In the data rows, the value 128 means zero.
Here are some numbered points:
(215, 106, 134, 193, 097, 133, 144, 149, 155, 177, 143, 152, 122, 131,
 146, 093) 0
(123, 125, 069, 086, 119, 058, 106, 134, 141, 151, 140, 097, 199, 068,
 143, 076) 1
(133, 132, 112, 096, 142, 078, 118, 144, 134, 148, 160, 111, 093, 157,
 149, 123) 2
(066, 161, 091, 125, 133, 115, 110, 079, 105, 105, 149, 153, 062, 113,
 132, 126) 3
(103, 110, 084, 100, 171, 103, 117, 121, 176, 154, 146, 131, 128, 151,
 120, 142) 4
(126, 120, 161, 118, 129, 118, 170, 144, 105, 100, 157, 094, 069, 141,
 177, 160) 5
(132, 124, 186, 180, 109, 103, 156, 166, 146, 139, 099, 081, 121, 201,
 138, 120) 6
(067, 083, 108, 099, 139, 118, 119, 105, 161, 167, 149, 095, 104, 128,
 159, 129) 7
(017, 142, 152, 174, 125, 124, 098, 172, 131, 172, 107, 024, 130, 163,
 165, 142) 8
(142, 168, 072, 140, 071, 085, 111, 127, 187, 117, 158, 125, 105, 171,
 104, 131) 9
(112, 126, 048, 104, 104, 111, 071, 078, 131, 109, 204, 147, 121, 105,
 065, 117) 10
(178, 138, 112, 142, 130, 121, 100, 133, 116, 143, 149, 140, 171, 106,
 122, 135) 11
(161, 114, 147, 087, 100, 112, 151, 152, 118, 098, 147, 127, 136, 198,
 147, 129) 12
(087, 141, 078, 117, 123, 092, 125, 127, 120, 118, 165, 111, 088, 083,
 120, 130) 13
(189, 141, 147, 072, 140, 128, 196, 192, 142, 201, 138, 101, 167, 172,
 150, 125) 14
New points follow, each followed by the numbers of its three nearest points above by angle, nearest first.
(158, 100, 093, 046, 140, 155, 094, 149, 120, 139, 092, 170, 177, 090,
 131, 081) 1 11 14
(055, 093, 113, 127, 141, 084, 128, 119, 127, 075, 137, 145, 139, 106,
 129, 138) 13 3 7
(127, 106, 121, 090, 122, 113, 148, 082, 137, 133, 167, 085, 051, 171,
 162, 144) 5 2 7
(109, 145, 104, 091, 124, 119, 063, 150, 133, 158, 190, 073, 121, 162,
 109, 104) 2 10 4
(104, 111, 158, 124, 133, 127, 115, 085, 146, 126, 167, 152, 092, 177,
 116, 132) 3 7 4
(074, 081, 147, 091, 132, 149, 122, 109, 128, 090, 085, 160, 113, 155,
 105, 103) 3 7 12
(126, 100, 089, 068, 182, 165, 077, 134, 119, 086, 059, 181, 182, 070,
 156, 108) 1 11 4
(128, 085, 090, 109, 108, 093, 119, 090, 129, 100, 103, 175, 149, 147,
 069, 137) 10 4 9
(161, 144, 180, 205, 112, 150, 130, 182, 193, 158, 148, 080, 107, 180,
 086, 166) 6 0 8
(162, 108, 135, 153, 119, 119, 141, 129, 145, 125, 140, 115, 139, 133,
 147, 086) 0 6 12
(050, 069, 183, 087, 122, 053, 212, 127, 078, 069, 124, 170, 074, 170,
 183, 185) 5 12 3
(139, 128, 216, 151, 121, 114, 169, 143, 134, 126, 079, 072, 083, 184,
 174, 132) 6 5 8
(081, 114, 122, 060, 137, 104, 138, 119, 113, 054, 143, 138, 150, 145,
 086, 091) 10 12 3
(107, 082, 149, 073, 112, 131, 177, 189, 143, 105, 143, 082, 155, 194,
 191, 144) 12 14 5
(126, 097, 107, 078, 084, 085, 117, 139, 143, 130, 095, 129, 181, 052,
 164, 111) 1 11 13
(123, 092, 073, 056, 149, 162, 095, 139, 109, 135, 096, 152, 179, 068,
 111, 081) 1 10 11
(068, 110, 089, 103, 183, 104, 113, 082, 148, 134, 097, 142, 139, 109,
 081, 116) 4 10 7
(094, 100, 213, 097, 158, 130, 177, 172, 089, 046, 056, 115, 047, 194,
 224, 141) 5 12 6
(133, 127, 167, 075, 119, 098, 095, 206, 110, 138, 092, 085, 168, 093,
 143, 123) 1 14 8
(201, 203, 074, 118, 149, 232, 112, 051, 090, 186, 141, 168, 143, 045,
 083, 142) 11 10 3
(128, 137, 133, 160, 144, 186, 123, 124, 148, 115, 117, 158, 171, 129,
 071, 061) 0 11 10
(087, 130, 119, 143, 136, 088, 094, 170, 154, 136, 144, 139, 144, 110,
 110, 105) 1 13 4
(114, 110, 104, 107, 119, 100, 141, 124, 123, 118, 138, 115, 161, 153,
 096, 090) 1 10 12
(226, 175, 086, 116, 140, 147, 155, 087, 111, 169, 178, 147, 174, 112,
 103, 138) 11 14 0
(095, 114, 141, 098, 131, 090, 097, 171, 128, 081, 167, 125, 094, 129,
 114, 144) 13 2 5
(052, 150, 134, 171, 098, 088, 125, 104, 120, 146, 149, 102, 120, 136,
 104, 152) 8 13 3
